One turning vector, and how many ticks it has turned
The counts run from 0 to 552.
16,-2,5,-2,0,-2,1,-24,-12,8,-4,-1,-11,11,-9,19,6,-19,9,24,-2,-11,-1,19,12,-4,-3,9,16,-8,10,7,3,1,4,-3,2,0,-13,1,1 -> 135
16,-21,16,4,-17,-6,-11,8,-4,-1,-4,6,3,-23,4,10,-12,-5,9,-6,10,-6,-3,16,3,0,15,4,4,8,-12,-2,15,4,3,1,-19,-13,8,-5,-3 -> 435
-2,-32,-2,-6,-14,-7,1,9,2,5,13,4,-2,-4,-7,2,-3,-1,7,4,14,1,-10,23,3,10,9,19,3,1,-5,16,8,12,8,-4,13,-5,4,3,-10 -> 348
8,3,8,3,15,-10,-10,-2,-4,-15,5,-18,-9,-3,6,18,-1,-15,10,6,5,10,10,7,-5,-4,16,18,21,11,2,13,9,-5,-2,-16,-13,-5,-9,5,4 -> 311
-3,-7,-22,-14,-10,-9,0,-5,-13,-8,0,9,14,-7,-22,10,6,-17,-11,-5,2,-1,-7,8,-1,-8,21,9,9,8,-7,0,16,4,-17,-5,-8,7,8,1,6 -> 162
0,-13,3,7,-22,3,5,-8,5,10,5,-4,-5,12,-9,21,-12,-6,4,6,-1,5,-17,10,12,-1,0,30,-5,3,-6,7,1,6,8,-15,8,14,7,0,2 -> 34
9,-12,5,-4,2,8,-8,20,8,3,-1,-7,-15,7,11,18,-20,-11,1,-6,1,0,-5,2,-2,6,23,19,1,6,-12,-1,-9,10,-3,-6,-6,20,3,9,-11 -> 202
7,-19,-3,-2,0,-2,13,-8,-9,-6,5,3,-18,3,14,14,-22,-7,9,-6,-9,6,2,14,15,-3,10,8,-8,-8,-6,-9,-8,-6,-16,3,6,10,10,12,-10 -> 547
17,-21,7,3,-15,0,6,-1,-8,6,-6,8,0,-16,-6,15,-20,-15,16,2,-3,0,4,0,15,3,9,-3,-6,0,-13,15,5,5,-6,9,0,-13,7,-9,-17 -> 431
0,-1,-5,-9,-6,2,13,-13,5,3,-3,-16,-1,16,-7,20,-11,1,-15,3,3,11,-9,5,20,-3,18,16,-1,-6,-2,-7,2,9,0,-5,2,32,4,5,2 -> 381
16,-20,9,1,-15,-3,7,1,-9,2,-1,11,2,-16,-4,12,-15,-14,16,2,-1,4,6,-5,16,9,8,-6,0,1,-9,14,13,5,-9,9,-3,-14,5,-9,-19 -> 430
2,1,-3,6,-6,-2,-6,-19,-9,-7,-1,-4,-6,5,-6,22,16,-15,0,12,-3,-1,-4,29,12,-14,0,8,16,-9,6,8,9,-11,5,-10,-7,1,-10,-8,5 -> 143
2,-5,1,-15,-11,-12,6,-7,-10,-3,0,-5,3,19,2,13,5,1,-9,-6,-8,-1,-7,10,16,-10,14,6,-5,-10,2,-15,11,9,2,-11,-4,36,4,9,2 -> 373
0,-6,-2,-17,-9,-1,13,-5,-2,4,9,-7,-3,26,5,6,-3,1,-6,1,8,12,-12,3,19,16,11,8,14,-10,7,-5,4,11,-11,-1,-5,27,4,10,-10 -> 378
17,-10,-7,-9,-8,-9,-2,-7,-2,8,-10,10,-12,4,1,13,-16,-10,10,15,2,-9,4,26,10,-5,15,4,-1,-18,1,-4,3,-8,11,5,10,10,1,5,-16 -> 453
17,-21,19,-3,-10,-15,-2,-3,-15,4,-7,12,1,-16,0,11,-8,-15,20,0,-7,-12,10,7,10,-5,7,-8,-3,-3,-4,-1,14,10,-4,0,-10,-8,2,-3,-5 -> 438
-1,-17,6,-3,-10,5,-3,10,-14,3,4,-6,-3,-2,-8,13,4,-27,8,-8,-18,5,-7,-16,-2,-9,5,3,5,7,-10,17,9,13,-14,-13,-3,16,2,-12,5 -> 512
-2,-2,-24,-10,-14,0,5,-1,-16,-13,2,-8,12,16,-15,7,-9,-17,-9,4,0,3,-1,1,0,9,11,-1,19,2,-3,23,0,-7,8,-2,5,10,-11,-3,-6 -> 495
8,-15,4,-11,3,-8,5,12,-8,1,0,1,-13,14,7,17,-17,-19,11,-4,-13,3,4,-13,5,6,15,4,-5,-2,-6,0,-5,14,-13,-3,2,22,2,6,-16 -> 199
2,-9,-13,-22,3,6,-1,-9,-6,6,-6,-16,1,12,-17,5,0,-20,-12,11,4,1,-7,11,-3,0,16,12,23,0,0,9,-14,1,0,-4,0,3,-15,6,8 -> 484
10,-20,2,-4,-18,6,-5,12,-15,14,14,-2,-8,19,1,-2,-3,-2,2,2,3,0,-16,7,-5,7,7,16,16,3,-2,13,10,4,10,-6,12,18,6,2,-14 -> 22
9,-13,0,2,-21,-5,1,6,-15,3,8,7,0,19,-6,5,-11,-3,-3,0,2,-3,-11,4,1,5,9,17,4,6,-4,4,18,5,13,-12,16,24,9,3,-10 -> 24
9,-24,8,-13,-15,-15,-3,11,-26,-5,7,3,7,17,-1,-7,7,-13,8,-1,-10,-2,5,1,-4,8,8,1,8,6,-5,18,3,2,8,-4,1,-4,-16,3,-15 -> 9
11,-3,-7,2,7,1,-4,0,-8,-7,0,-13,-9,0,-1,21,-11,-13,11,4,-2,5,8,12,-4,-7,17,21,8,11,-13,24,-13,-17,2,-2,2,-10,-9,4,-3 -> 317
1,-23,-4,-21,-24,-1,4,-14,-5,9,-8,-7,9,-7,-10,-4,-21,-9,0,7,2,7,-6,9,7,-13,12,-4,3,-8,-9,1,15,-2,7,3,5,9,5,-5,12 -> 265
17,-28,17,-10,-7,-3,-6,0,-6,18,-10,3,-11,-14,2,10,-8,-17,26,7,-3,-10,2,13,7,-7,5,-2,3,-8,-5,5,1,7,-3,5,-9,-8,0,-1,-3 -> 440
6,-19,3,5,2,10,0,-13,-11,-12,7,-8,-10,-6,6,9,11,-10,-13,11,-10,-9,3,24,10,-14,7,11,1,9,-15,-2,16,-3,-9,2,5,8,-13,-6,5 -> 237
6,10,12,-6,-20,2,-19,3,8,2,-5,-9,2,3,8,11,-1,-9,3,-2,-2,14,-2,-1,7,-11,23,6,11,-6,1,-4,3,-11,-1,-15,-29,14,2,4,-1 -> 289
-5,-20,-3,-15,-8,-7,-1,25,-8,-4,5,-8,-4,10,14,7,-16,-13,14,-16,1,12,-3,1,-3,11,11,-8,11,-10,-2,11,-3,3,-1,-3,-11,13,6,-3,-12 -> 189
9,-3,4,-3,-7,-17,-12,-4,0,-10,0,15,-5,7,7,10,5,-7,1,10,5,-1,5,26,13,2,15,2,10,-18,10,-14,19,-7,4,-8,-7,7,-3,1,-18 -> 458
-5,-17,8,-4,-19,3,9,-16,0,12,8,-8,-6,14,2,16,-4,-10,15,1,-4,6,-20,15,17,4,-8,22,4,-1,-1,9,-12,4,-6,-10,-9,2,-1,5,10 -> 42
-3,-3,-8,-12,1,-2,-4,-7,-9,-12,-4,-17,6,9,-16,13,14,-24,-9,12,-7,-2,5,5,2,-9,10,0,16,-1,2,14,4,3,5,-14,0,14,-21,-1,9 -> 490
2,-9,-4,-16,-19,-8,6,-1,-10,1,6,-2,5,22,6,3,-5,8,-9,-10,6,-2,-15,18,10,3,15,9,3,-7,1,-15,5,3,4,-2,-8,27,7,12,-3 -> 371
17,5,12,-1,8,-13,-3,-10,-11,-5,-10,-15,-2,-1,-9,18,-10,-18,5,0,-8,18,8,-13,8,-10,16,3,15,-4,10,2,5,-1,-6,-19,-12,9,3,10,4 -> 301
-2,-15,0,-7,-5,4,3,0,6,-10,-4,-19,8,-24,-4,14,0,-1,-9,-10,1,14,3,6,14,-11,26,3,-4,4,-19,8,2,3,-11,2,-17,-2,-1,-3,6 -> 78
0,-23,-5,-21,-25,-5,10,-15,-9,8,-7,-2,12,-2,-10,-10,-22,-10,2,7,3,6,-5,7,8,-3,9,-9,5,-7,-4,3,15,1,3,6,4,7,7,-3,6 -> 264
-3,-9,9,-15,-5,1,2,-5,-2,8,2,-16,-8,16,4,12,16,-1,-4,-1,-5,6,-10,9,18,-11,9,9,4,-16,6,-7,7,12,-6,-10,-6,32,-3,6,1 -> 375
11,-1,-9,-1,9,-3,3,-6,-11,-6,-1,-9,-10,3,-5,21,-15,-18,13,8,-6,4,12,5,0,-4,15,17,6,9,-9,27,-10,-13,-2,-1,6,-9,-8,5,-5 -> 316
-1,-35,4,-8,-5,-4,3,4,-1,11,8,-2,-10,-6,-12,8,7,-10,12,8,1,1,-5,17,6,-1,5,15,1,-6,-1,20,9,15,2,-6,20,-4,1,0,-6 -> 346
-1,0,0,-6,-4,4,8,-10,9,1,-2,-20,-1,12,-4,21,-4,1,-16,3,4,12,-12,8,17,-5,18,20,1,-4,-4,-7,4,10,-1,-8,-5,28,1,1,6 -> 382
0,-7,9,-11,0,10,13,-9,-8,-5,4,-27,3,7,8,12,-2,-11,3,-3,1,9,-3,1,13,8,5,2,18,7,-7,14,-11,3,-14,6,-26,-1,-14,-2,8 -> 398
